The rows of Z fall into 3 groups, and each row is roughly a mix of its group's hidden directions; some rows fit no group.
Z:
-31 135 -136 360 -303 221 308 -71 73 176
295 -92 -163 -368 255 -29 -3 192 285 -53
185 62 230 235 -309 -14 361 49 -155 -213
9 -2 435 -75 220 96 114 246 188 -287
-140 332 26 -148 264 327 157 7 300 -22
-306 383 -102 84 -317 -112 156 -122 50 178
-92 -312 -178 -20 -331 282 40 -123 -307 76
-32 420 -286 124 56 -189 70 286 -169 -124
280 174 -48 -464 22 -210 36 239 -122 14
-87 366 -423 -138 2 112 153 -173 -120 154
-214 195 -116 -75 272 333 -60 -235 289 118
43 -19 -92 -265 145 -22 -449 123 257 242
-26 -252 419 -139 -345 78 39 136 -182 -82
-134 379 434 31 -65 51 194 17 179 -130
-48 -16 255 -500 213 -32 -192 64 -91 -178
2 -440 -133 -79 -172 -14 -246 -124 -346 35
24 -330 231 -73 53 -229 -150 -88 -347 -264
-106 -325 -157 235 -146 65 -36 -359 -222 206
-112 -185 102 280 -379 300 257 -75 -14 54
271 -74 -46 415 -247 63 251 162 189 36
33 182 -93 11 357 -234 -122 420 96 -134
-84 -51 68 -547 16 82 -321 -55 -84 105
-296 258 -58 -275 51 63 -99 178 388 110
-272 216 2 171 -222 199 320 -289 84 112
24 -219 -150 273 -290 118 141 -180 -385 -1
-9 -95 -59 300 -94 -52 131 -486 -271 60
-16 -227 191 -383 147 50 -269 260 204 -60
0 243 1 -383 106 162 -170 256 322 -50
-83 188 -233 -171 200 -23 -155 -166 463 108
-133 239 360 150 -141 -164 369 -68 11 -174
139 170 353 6 112 -32 188 241 332 -232
-281 57 -50 272 -302 174 123 -362 31 129
166 -193 219 500 -183 64 155 -84 33 -108
28 117 -137 340 -61 -205 128 -346 -335 -34
-42 85 275 -383 140 32 116 321 114 -250
-27 310 169 116 99 67 146 328 232 -330
176 -38 -141 387 -309 -24 260 28 -280 8
-241 174 393 133 313 -202 -69 -122 130 -92
-120 98 27 -316 -489 67 237 96 -14 -100
-69 -46 202 -502 146 89 -330 51 46 -32
-268 226 -18 417 -214 113 154 -224 26 120
27 23 -16 426 -266 -12 234 -298 -215 -11
245 163 171 367 169 -227 38 211 254 -48
-240 -141 389 -308 -170 124 -64 65 252 70
-148 343 7 350 -169 4 219 169 258 -100
252 -148 -123 -431 72 151 -128 184 279 41
-118 277 -168 -139 361 -68 -95 304 251 -79
2 296 -139 486 -204 -33 148 136 131 -20
-48 146 -109 283 277 -144 -272 153 349 110
112 65 396 157 -25 -97 79 347 -58 -325
88 146 -33 491 118 -115 275 -229 31 -129
273 80 -241 99 22 -221 -70 478 -90 -73
229 154 114 -59 249 -97 81 368 320 -187
105 86 -104 -361 391 30 -114 249 224 -74
17 -66 372 35 32 205 18 -62 502 13
-46 -164 -164 344 -282 183 162 -294 0 211
-207 111 417 -122 -141 70 272 136 270 -102
-157 -63 -246 -423 20 75 -247 -200 -214 153
33 -192 12 -422 281 22 -287 248 -47 -45
135 -143 -159 34 -174 -147 297 -112 -475 -28
105 194 -453 331 189 -164 -85 -32 -48 87
-42 -144 146 411 -312 29 134 -326 -38 88
-348 359 -145 335 -163 121 -115 57 -53 24
-142 57 -421 124 -202 2 10 -137 -387 136
171 -137 33 489 -12 -229 62 -213 -233 -14
-86 -119 -381 -66 -120 -3 -316 -40 -335 213
-248 367 -351 -98 123 14 24 -179 201 163
145 -104 166 376 1 -362 84 115 -285 -104
-202 239 -118 -517 217 55 -61 -73 72 15
44 -119 269 -172 412 91 -218 153 202 -190
26 282 -117 298 -410 31 283 -96 -36 38
145 -66 292 483 214 -113 -37 -41 134 -144
-196 -43 -294 -365 -118 360 -35 -76 -36 180
-34 184 268 -22 -93 268 337 -68 353 -121
-8 -69 -82 470 -85 -23 128 -410 -135 42
81 57 74 -376 328 -129 -228 266 178 -90
209 -248 -315 384 -48 -135 202 -32 -171 32
-206 -51 -137 -476 38 199 -262 -3 96 188
115 -58 -256 350 -325 117 213 -39 -253 100
39 243 -238 -346 260 -144 -138 315 32 -13
64 101 -375 270 -288 -60 215 -46 -219 183
71 50 370 -251 208 53 -80 158 376 -135
262 41 231 220 180 -388 -96 218 118 -136
19 159 227 -177 442 -7 -109 149 288 -153
174 -297 80 -89 336 -79 -270 64 336 47
8 -363 -254 190 -154 46 -59 -317 131 254
239 -33 18 220 -33 -365 18 107 -427 -91
-88 441 10 -72 22 53 229 129 388 119
233 134 145 -147 276 -225 205 271 132 -264
-152 107 63 391 -51 46 226 -423 -128 -38
68 1 41 358 -311 97 396 22 -200 -78
-291 -97 93 -162 -280 421 172 -10 144 93
-59 101 -121 543 129 -183 -79 223 -18 -122
297 -63 -220 -301 378 108 -153 135 129 -10
-184 248 -77 359 -18 -130 195 -346 171 98
-83 65 -528 237 43 -107 61 -183 -88 198
-18 -300 -147 -413 -129 246 -167 218 -69 63
-304 369 360 8 84 69 -43 -65 257 -36
46 -350 423 -58 -16 198 -60 84 -10 -295
-44 404 -164 272 28 12 327 114 210 -115
382 -280 137 102 219 -262 21 -238 -130 2
-28 -114 65 -515 170 144 -202 242 106 -18
95 104 -71 381 -110 -231 236 188 -304 -156
107 65 232 321 -317 -172 268 228 133 -1
-348 -54 -101 -364 -160 82 -205 -127 -210 207
163 -247 -79 396 143 -91 -26 -310 -260 -26
439 -252 276 81 -141 -157 29 185 -143 -72
201 -242 -123 -329 -74 98 -91 422 -137 -46
-145 317 -168 406 -192 -36 236 -179 42 37
Here is one row of each group, with its name. Which group are the others in?
154 300 -319 -161 -100 58 268 -293 -169 55
C
222 -131 115 -271 179 -188 -207 393 12 -163
B
-107 17 68 -474 249 121 -258 -51 240 15
R

168 -387 -1 214 -216 -153 -55 -50 -358 128
R
302 -325 212 361 -58 -232 -96 -6 -61 44
C
267 54 -337 279 -111 -158 -26 344 41 143
R
93 -45 216 -212 -18 130 75 499 252 -79
B
155 72 -213 -251 364 176 4 100 -289 -223
B
-364 227 183 92 6 25 153 -435 -23 67
R
-194 -54 -34 -405 -237 222 -26 184 245 196
B
-376 77 -74 -370 -45 38 -114 -319 89 166
B
207 -181 -44 -255 -143 138 23 -6 -500 -107
C
